Families of rows that turns and mirrors carry onto each other, the same ones carrying the whole set onto itself: the rest of each named row's family, in list order:
8 families of 4 rows:
tegut: [  7  -2  49 -27 -28 -16  -4  18]
Furo: [ 45  12 -16  24 -14  31  36  16]
Gita: [  7  35 -45  17 -43  -2  11 -38]
monez: [-36  -2  18 -11  18   9 -16 -34]
zipe: [ 50   7 -10  19 -16  33  34  15]
Tar: [ 13  33 -52   9 -35  -1   4 -33]
zes: [-44  11  23  -1  19   6 -13 -25]
miku: [ -3   4  49  -9 -34 -26  -7  22]
topad: [ 10 -12  42  -1 -26 -26 -25  18]
Pusa: [  1  -6  45 -10 -26 -26 -17  23]
fop: [ 15  24 -40  23 -31  -8  11 -48]
nebu: [ -1  -4  40  -5 -27 -27 -15  31]
zab: [-39  -4  18  -1   9  25 -21 -26]
Zenev: [ 43   6 -25  16   5  18  44   8]
sez: [  8  12  45 -12 -31 -28 -17  21]
mebu: [-36 -22  15 -23  17   6  -5 -16]
tas: [ 57   6 -13  24 -27   6  29  14]
dumik: [ 11  28 -44  16 -49  -2  -3 -39]
nezu: [-35   0  12 -29  -1  -8 -24 -33]
Zuruz: [ 12  15 -59  13 -31 -19  16 -20]
Roked: [ 19  34 -47  -3 -34   5   0 -38]
zofas: [43 23 -5 22 -7 38 29 17]
Vetut: [  6  35 -53   7 -36  -4   4 -31]
Nifud: [-35  -5  16  -9  15  16 -27 -25]
Gep: [ -4 -12  45  -9 -14  -6  -4  38]
Zep: [ 34  13 -13  24 -24  40  37  21]
pep: [ 46  20 -16  36  -3  18  24  24]
Vuf: [ -9  -7  28 -25 -17 -36  -6  27]
vopil: [  0  33 -54  17 -11  11  15 -34]
zuf: [-46  -3   5 -20   4  19 -26 -13]
munup: [-40  -3  20 -12  14   8 -18 -27]
mibir: [ 49  14 -14  23  -8  35  23  17]

Same family as nebu: monez, zipe, Vetut
Same family as pep: tegut, fop, zuf
Same family as sez: zab, dumik, zofas
Same family as tas: nezu, Gep, vopil
Same family as Zep: zes, topad, Roked

Families of rows that turns and mirrors carry onto each other, the same ones carrying the whole set onto itself: the rest of each named row's family, in list order:
7 families of 3 rows:
pesov: [ -4   7 -19  35   3  34 -17 -36]
seso: [-28 -31  -6  -3 -29   7  34  -3]
Ludad: [-36 -31   4  -4 -19 -27  23  -5]
Doleg: [ -4 -12  -7  27  -3  46 -25 -16]
kegub: [ 22  44   9 -60   6  -4 -18  -9]
Lum: [  4 -27  18   2 -31 -18  33  13]
Lefi: [ 15 -39 -27 -12 -41 -24   7   2]
Lami: [-31  17  -4  11  16  34 -30 -30]
zin: [ 30  42 -20 -58  10  -3   4   3]
taf: [ 36  36  21 -48  12  -4 -16   2]
vanub: [ 19  40  -8 -44   0 -24 -39  20]
kuv: [ -3 -39 -12 -20 -20 -38  26   2]
litu: [-11  -1 -25   9  22  56 -11  -7]
ramov: [ -7   9 -13  -1  26  32 -53 -20]
Rov: [ -6  37  19 -55   9 -29 -23   0]
bonim: [ -9 -19 -13 -17 -33 -33  29  23]
Peto: [ 27   2  -3  29  13  36 -10 -29]
lekuv: [ 10  40  19 -38   2 -45  -3  10]
Fus: [ 24  44   6 -46  28  -4 -22  11]
tov: [ -4 -30 -25 -18 -15 -26  41  14]
lubak: [  5   4 -26  27 -11  39 -33 -22]

Same family as kegub: pesov, kuv
Same family as ramov: seso, lekuv
Same family as vanub: Lum, litu
Same family as Doleg: bonim, Fus
Same family as lubak: taf, tov

Families of rows that turns and mirrors carry onto each other, the same ones carrying the whole set onto itself: the rest of each named row's family, in list order:
4 families of 8 rows:
Lik: [ 38 -23  29   4  29   8  29  34  24  -5  52  -9  46 -26   7 -10  11   1
  13 -10 -10 -33  23   6   1 -57]
Zup: [ 17  29  34  19 -24  18  18 -10  55  -9  -6 -14  26 -26 -41  19  -8   9
  24 -19 -19 -17  51  -7 -36 -69]
kigi: [-16  32  12  21  -1 -10  -6 -10  11 -30  17 -30  20  22  14   8  21 -59
  13  57 -41  -7  21   1  -6  26]
Vin: [ 31  17 -18  15  11  -9   5  58  34  -8 -28  10   0 -56 -29 -20  -3 -14
  14 -18  66 -23  44  24 -24 -17]
dip: [ 30  24   2  45  18   7  18  59  23  -4 -15   0  13 -20 -49  20   7  35
 -11 -33  14 -17  -3  22  26 -68]
kez: [-18  54  35  35 -27  57 -22 -37 -19  -3  -5  -3 -16  31  11  33  15  -2
  15  61   0 -17  39  20  16 -12]
Gosig: [ 50  39  -5  25   5   1  21  46  23 -20  -6 -13  26 -23 -40  15   5  44
   1 -29 -28  -8  32  14 -15 -72]
fadad: [ 35  20  26  27 -12   4 -14   0  36   9 -38  18   0 -45 -30  11   1  48
  11 -22  48 -27   0   0  22 -60]
valen: [ -6  43  20  29 -12  -7 -42 -23 -42 -30 -24  23  -7  25   2 -42  17 -16
 -10  85  13 -20   7  18 -23 -24]
kub: [ 28   7   1  11  30  33  21  68  19  15   2  28 -12 -38 -49   3  26  17
  13   5  50 -30  47  22 -10 -40]
Bilo: [-21  53  30  30   7  28 -10 -35 -28   3 -12   6  -4  48   8 -14  11 -11
 -18  82  16   6  13  24  -7 -15]
Bodu: [ 30  22  39   1  -5 -12  -4  18  46  -9   8  10  16  -8 -60  28  11  33
  33 -16 -35  -9  41  13 -27 -64]
nog: [ 44  28  15   5  -2  23   6  31  36  15  23  -5  19   0 -50  12   9  45
  53 -13 -11 -27  50  -8 -14 -59]
Dov: [-27  72  -1  22 -10 -11  -6 -13  -7 -50  28 -28   7  17  32 -10  19 -49
   8  38   1   0  37  -2  10   9]
Daz: [ 56  -6   1  35  13  21  14  68  17 -10   7 -23  32 -20 -17  -9  -6  20
  -3 -17 -19 -41  29  20  12 -70]
bevav: [ 26   7  32  22  39 -15  -3  21  31   3 -17  31   4 -35 -27   8  14  48
  18 -30  38  -3 -10  21  33 -50]
vuru: [  6  80 -15 -12 -17 -20 -36  15 -33   0   8   4   8  19  26   3  15 -22
  19  54  10 -30  36  57 -27  17]
larun: [-28  62  23  18  -3 -18  -9 -26 -12 -22  23 -22  12  24  48  16  29 -41
  -8  39  -2  -5  -2  22  30 -13]
kol: [ 34 -15  -1   6  28  -8  10  76  17 -12  -1  26   1 -38 -42  -1  26 -15
  22  -7  35 -14  46  44 -27 -23]
gabip: [-16  57  42  23 -14  23 -27 -19 -17 -21 -24  10 -36  27   6  38   8 -22
  22  68  -5 -11  31  51 -18 -18]
pite: [ 21  49 -17  -2  14  -8 -17  28 -16   2  19   7   3   0  30  -1  15 -23
   9  68  30 -38 -15  21  -9  48]
keru: [ -7  59   1  11  -7 -19 -26 -21 -20 -18  -2 -22   2  50  13 -27  31 -26
 -15  69   7  23  25   9  -2  -2]
mot: [ 44 -15   4   8 -10  20  40  31  28   3  32 -35  41 -31   5  -3   9 -23
  -1 -11  28 -35  37  -9   1 -39]
Kigof: [-10  50  15  23   6 -35 -50  -9 -12 -24 -56  49  -6 -23  -3 -12   9   2
  -2  59  -3 -34  -1  27  -2  22]
Buv: [  8  67  -5  10   3  -4 -48 -10 -25   4  10  -3   4  43  21 -50   0  -9
   4  78  23 -19   3  24 -13  -3]
zus: [ 45   5 -12  46  25  19  21  77  17 -35 -10  -2  -2 -39 -40   4   9   4
   6 -13  12 -15  20  30 -16 -65]
febu: [  9  20  12  32  28 -19   4  15  35 -11 -22  16  14 -44 -42 -13  36  40
  18 -34  16   6  30  -8  35 -60]
rosof: [  1  40  42  26  -1  35 -23 -50  -2   2 -23   8  -1   9  15  39  14  18
  19  73 -32 -13   1  14   2  -1]
dobe: [-21  61  19  39 -12  -6 -49 -31 -31 -46 -41  42 -10 -29  22 -26   9   5
   2  51   9 -31  30  23   3 -12]
sed: [  9  76 -16  -2 -20   3 -42  21 -31   3  21  13  -6   9  28 -13   7  -6
   4  56  43 -55  24  29   5  22]
tulug: [  2  36  29  25   1 -19 -43 -20 -46 -32 -32  25  -1  -5  55 -25   3  -6
   8  50  10 -42   2  41  24 -12]
Bif: [ 28 -11  19  20  22  -3  31  46  21 -38  31   2  30 -39 -17 -38  15  -7
  14 -12  -2 -46  42 -21   4 -60]

Same family as Daz: dip, Gosig, valen, Bilo, keru, Buv, zus
Same family as gabip: kub, nog, vuru, larun, febu, tulug, Bif

